In the data rows, 128 means zero.
Here are some points, one per row:
[132 100 137 173 103 135  83  67 118 115 118 141 158 108 108 122 107 120
 122 126 121 104  98 104 117 134 143 133 109 151 117  98]
[132  81 178 250  56 118  56 127  92 113 112 163 222 110 156 119  83 114
 130 174 154 201  69 156 119 255 138 146  92 116 113  84]
[109 255  54  10 217 124 135 255  53 137 115  80  75  97  93 155 255 193
  83  98 110  29 207  93 169  61 115 106 213 121 134 243]
[127 199  70  48  52  98  50  57 175 150 219  82 111 110 133 162  93 159
  65 112 241 149  62 221 116 255 124 192 121 119 102 255]
[134  96  84 119  54 109 123  31 255 124 173  97 126 106 136 163  94 119
  65 103 158 255  71 142 106 187 104 158 104 124 108 205]
[126  90 196 227  84 139  62 173  76 116  98 158 168 128 129 111  97 118
 182 194 121  97  87 124 121 239 133 138  97 129 121  77]
[128  99 172 188  97 126  65 160  78 119 104 141 149 125 117 113 103 122
 147 173 122  91  92 124 124 203 139 135 102 138 124  82]
[111 255  74  17 254 131  88 255  29 119 100  87  79 148  96  96 239 173
 136 112 100  25 255  90 199  56 172 105 171 122 166 162]
[126  87 214 255 171 144  59 112  71 111  91 203 120 193 190  96  93 126
 213 134 105 115  87 228 160 120 120 127  96 127 150  61]
[135  98  72  52  52 121 255  26 255 155 199  98 122  99 118 199 100 124
  66  96 126 226  86  94  92  83  99 121 141 117 103 228]
[126 131 119  75 163 122  73 199  71 141 109 101 113 142 104 115 134 132
 132 135 118  77 116 107 143  85 136 124 140 142 150 111]
[132  88 174 236 147 117  71  52  99 109 105 190 123 162 184 108  98 112
 141 109 114 168  83 231 126 124 116 132  98 127 125  69]
[132 101  78  41  62 114 255  36 255 152 196 102 120 101 115 179 109 123
  76  96 119 152  98  94  94  79 105 119 156 128 102 201]
[132  85 157 228 126 152 137  44 140 112 106 183 148 123 140 118 101 103
 129 108 112 184  95 115 112  85 118 128  99 137 124  65]
[129 146  97  40 237 115 132 178  48 110 110  97 103 141 107 107 253 121
 141 114  99  70 248  92 158  54 165 113 153 130 172  50]
[124  90 187 236 179 149  71  67  78 111  97 198 120 182 175 103 103 120
 190 114 107 116  91 201 148  83 120 128 101 128 138  65]
[135  95  79  55  57 118 255  27 255 152 199 101 122  98 120 199 100 121
  71  91 123 206  91  89  92  81 100 117 144 118 104 200]
[118 180 105  30 255 140  62 255  26 107  88  97  93 183  95  97 191 160
 205 142  99  39 255  92 215  61 203 111 129 126 191  76]
[120 123  93  35 216 117 185 139  65 121 112 103 104 126 110 118 175 135
 123 104 102  59 255  89 112  60 125 107 162 133 118 112]
[122 101 223 189  98 121  35 255  54 133  90 131 115 173 139  94 100 130
 204 241 120  74  81 201 173 255 130 138  97 122 182  74]
[135 103  74  70  58 120 171  33 255 143 189  94 124 104 110 174 100 124
  67 102 149 219  80 101 104 136 108 141 131 123 105 236]
[123  98 191 191 140 162  65 188  70 114  96 153 139 157 115 106 103 124
 204 175 113  85  97 101 156 129 132 130 102 136 148  68]
[135  90 180 211  62 124  52 168  81 162 111 140 174 112 149 100  93 100
 170 206 173 215  80 132 137 255 126 145 113 119 142  66]
[122  85 236 255 181 162  57 131  66 108  86 214 121 208 191  91  95 128
 244 151 101 103  86 215 178 109 122 128  95 125 159  55]
[135  98  75  49  56 117 255  26 255 154 200  96 122  99 118 189 102 122
  68  95 126 212  87  93  95  82  99 118 143 119 101 223]
[121 125  89  37 199 119 175 117  72 127 114 106 106 120 109 120 161 134
 112 104 104  67 222  94 111  66 126 111 167 137 119 123]
[126  81 206 255  99 181  68 136  79 112  93 186 209 129 140 109  92 124
 215 186 118 117  88  94 125 220 136 133  96 121 125  69]
[136  78 143 215  79 148 204  37 213 110 111 187 176 104 141 122  97 115
  92 105 115 215  99  91 105  85 115 123  97 133 117  65]
[136  96 122  47  65 113 255  42 235 135 191 115 123 101 153 113 108  88
  90  98 250 193 125  97  97  79 107 123 154 129 118  67]
[128  87 222 245  43 116  25 255  67 167  93 113 159 120 153 101  82 122
 153 255 169 118  58 204 132 255 144 191  90 111 153  96]
[138 102 110  49  64 110 211  45 230 134 196  90 120 104 147 118 104  90
  88 105 255 224  92 106 107 104 109 136 149 129 120  98]
[128 180  91  54 112 116  67 187  81 155 128  96 110 114 102 118 119 134
  90 126 126  81  97 130 121 115 139 132 146 140 125 176]
[131 111 120 129 160 104  69  79  89 124 125 132 111 167 159 115 113 129
  96 106 118  92  89 253 126  94 117 130 109 129 146 119]
[136  93 113 163  67 121 136  42 219 113 139 125 151 105 124 127 101  98
  81 110 130 213  87  99 108 123 113 137 105 135 113 128]
[125  76 212 255 186 200 113  47  78 105  89 230 158 167 167 101  96 111
 212 117  98 155 103 121 144  75 125 123  95 127 129  53]
[128  87 209 254 160 119  56 108  74 112  95 198 116 192 205  98  95 125
 188 120 109 137  79 255 151 143 116 131  96 126 148  66]
[105 209  74  13 255 111 223 255  25  96  95  91  78 148 102  98 254 165
 149  99  82  12 255  71 163  32 208  82 162 119 124 124]
[115 184  73  26 192 110 221  93  75 132 137  94  97 101 108 144 182 148
  95  94 107  57 230  91 104  59 119 107 194 125 103 185]
[132  95  88  96  65 117 243  35 255 133 173 106 126 102 126 146 104 106
  81  98 120 184  93  96  96  83 109 121 137 134 108 163]
[126 105 171 152  97 121  57 234  68 137 103 110 121 136 106 107 107 127
 148 195 125  80  90 136 133 211 141 136 105 129 149 100]
[105 178  71  15 255 112 255 185  47 106 106  95  87 116 108 114 230 151
 115  89  86  26 255  70 110  36 155  82 179 118  98 146]
[130 107 121 116 131 124  81 123  83 133 114 110 123 125 106 119 125 120
 119 131 120  87 106 102 118  91 139 130 132 150 124 113]
[119 255  61  16 155 123  52 255  61 155 120  77  79 105  92 144 226 188
  78 113 126  50  95 145 179  84 119 126 197 125 155 255]
[129  99 160 182 112 147  78 108  85 115 105 151 155 126 113 118 106 116
 154 140 117  93  98 102 118 134 135 132 106 145 121  78]
[132  98 146 184 146 117  77  56 107 115 109 167 122 157 155 115 107 116
 120 109 115 131  91 201 123  95 118 129 105 130 127  78]
[130  93 177 214  75 135  70 126  86 118 107 153 173 112 127 115  97 113
 156 167 123 118  85 117 119 218 140 136 100 137 120  80]
[130 109 138 137  69 117  59 178  82 145 126 100 124 110 111 116 107 125
  99 161 127  91  86 154 120 223 147 136 106 131 124 145]
[132 101  63  34  45 133 255  18 255 169 216  89 115 101 115 231  98 140
  60  91 150 213  85  92  90  84  93 125 149 115  96 255]
[127 108  98  99 156 121 122  66 106 130 118 119 120 117 107 122 124 120
 103 113 117  88 117 104 114  84 128 125 156 152 113 116]
[133 110 136 119 149 126  78 123  71 118 112 127 121 141 106 108 145 110
 162 128 121  95 158  99 141  81 128 127 117 135 157  62]
[136  90 175 211  86 149  68 119  83 129 107 162 184 117 137 103  99 106
 189 179 128 196 105  93 129 176 127 140 105 125 137  59]
[100 204  71   8 255 111 255 255  15  90  90  91  70 149 104  94 255 168
 168  92  74   4 255  61 163  21 234  73 159 117 112 118]
[130  79 186 255 148 156  77  46 103 109  98 204 151 155 172 107  92 106
 171 116 109 196  89 166 127  94 118 129  96 127 127  61]
[113 228  75  24 205 113 171 199  63 135 116  90  94 111 105 119 201 153
  94 102 105  48 236  89 128  62 122 108 184 126 117 178]
[166 255  93  40 200  93  57 255  50 117 116  87  83 130  99  97 255 137
  97 120 116  74  96 216 197  74 114 128 217 129 218  65]
[139  94  63  36  44 142 255  14 255 168 204  88 118  98 126 240  94 143
  56  87 159 255  82  87  88  84  90 117 138 109  97 255]
[135 103  85  69  68 113 212  40 251 143 183 100 123 103 112 157 107 113
  79 101 124 157  93 101 102  84 109 126 140 132 108 184]
[148  92  70  77  41 123 196  11 255 148 184  84 118 108 147 221  84 141
  49  93 204 255  60 140  98 187  94 151  94 111 102 255]
[127  86 183 250 101 169  78  84  84 109  99 187 212 123 139 113  94 119
 194 162 118 136  93  93 117 169 130 133  98 126 122  73]
[130 116 118 105 113 120  71 149  85 145 115 104 119 119 102 120 114 123
 104 136 125  90  97 124 121 126 141 135 123 142 128 136]
[130  85 177 247  89 159  75  83  88 113 102 178 208 115 134 116  92 126
 173 153 121 142  89  96 118 193 134 133  97 131 121  74]
[124  92 175 206 195 154  74  78  76 111  98 186 122 175 150 107 106 123
 192 114 106  90 100 162 146  79 124 124 103 129 141  66]
[127 251  62  33  59 110  84  54 202 161 213  87 106 107 106 195 119 168
  68 102 175  97  77 166 112 195 111 165 150 121 100 255]
These points spread out most along one direction. Where along it does each point below lie, from 0 to 99? The average is 50, and the first point in the table lies past the average. One standard deviation of the points above along it is 16.
[130  79 186 255 148 156  77  46 103 109  98 204 151 155 172 107  92 106
 171 116 109 196  89 166 127  94 118 129  96 127 127  61] 64
[119 255  61  16 155 123  52 255  61 155 120  77  79 105  92 144 226 188
  78 113 126  50  95 145 179  84 119 126 197 125 155 255] 42
[127 108  98  99 156 121 122  66 106 130 118 119 120 117 107 122 124 120
 103 113 117  88 117 104 114  84 128 125 156 152 113 116] 46
[122 101 223 189  98 121  35 255  54 133  90 131 115 173 139  94 100 130
 204 241 120  74  81 201 173 255 130 138  97 122 182  74] 75
[135  98  72  52  52 121 255  26 255 155 199  98 122  99 118 199 100 124
  66  96 126 226  86  94  92  83  99 121 141 117 103 228] 22
[128  87 222 245  43 116  25 255  67 167  93 113 159 120 153 101  82 122
 153 255 169 118  58 204 132 255 144 191  90 111 153  96] 73
[122  85 236 255 181 162  57 131  66 108  86 214 121 208 191  91  95 128
 244 151 101 103  86 215 178 109 122 128  95 125 159  55] 76
[109 255  54  10 217 124 135 255  53 137 115  80  75  97  93 155 255 193
  83  98 110  29 207  93 169  61 115 106 213 121 134 243] 38
[120 123  93  35 216 117 185 139  65 121 112 103 104 126 110 118 175 135
 123 104 102  59 255  89 112  60 125 107 162 133 118 112] 44
[136  90 175 211  86 149  68 119  83 129 107 162 184 117 137 103  99 106
 189 179 128 196 105  93 129 176 127 140 105 125 137  59] 64
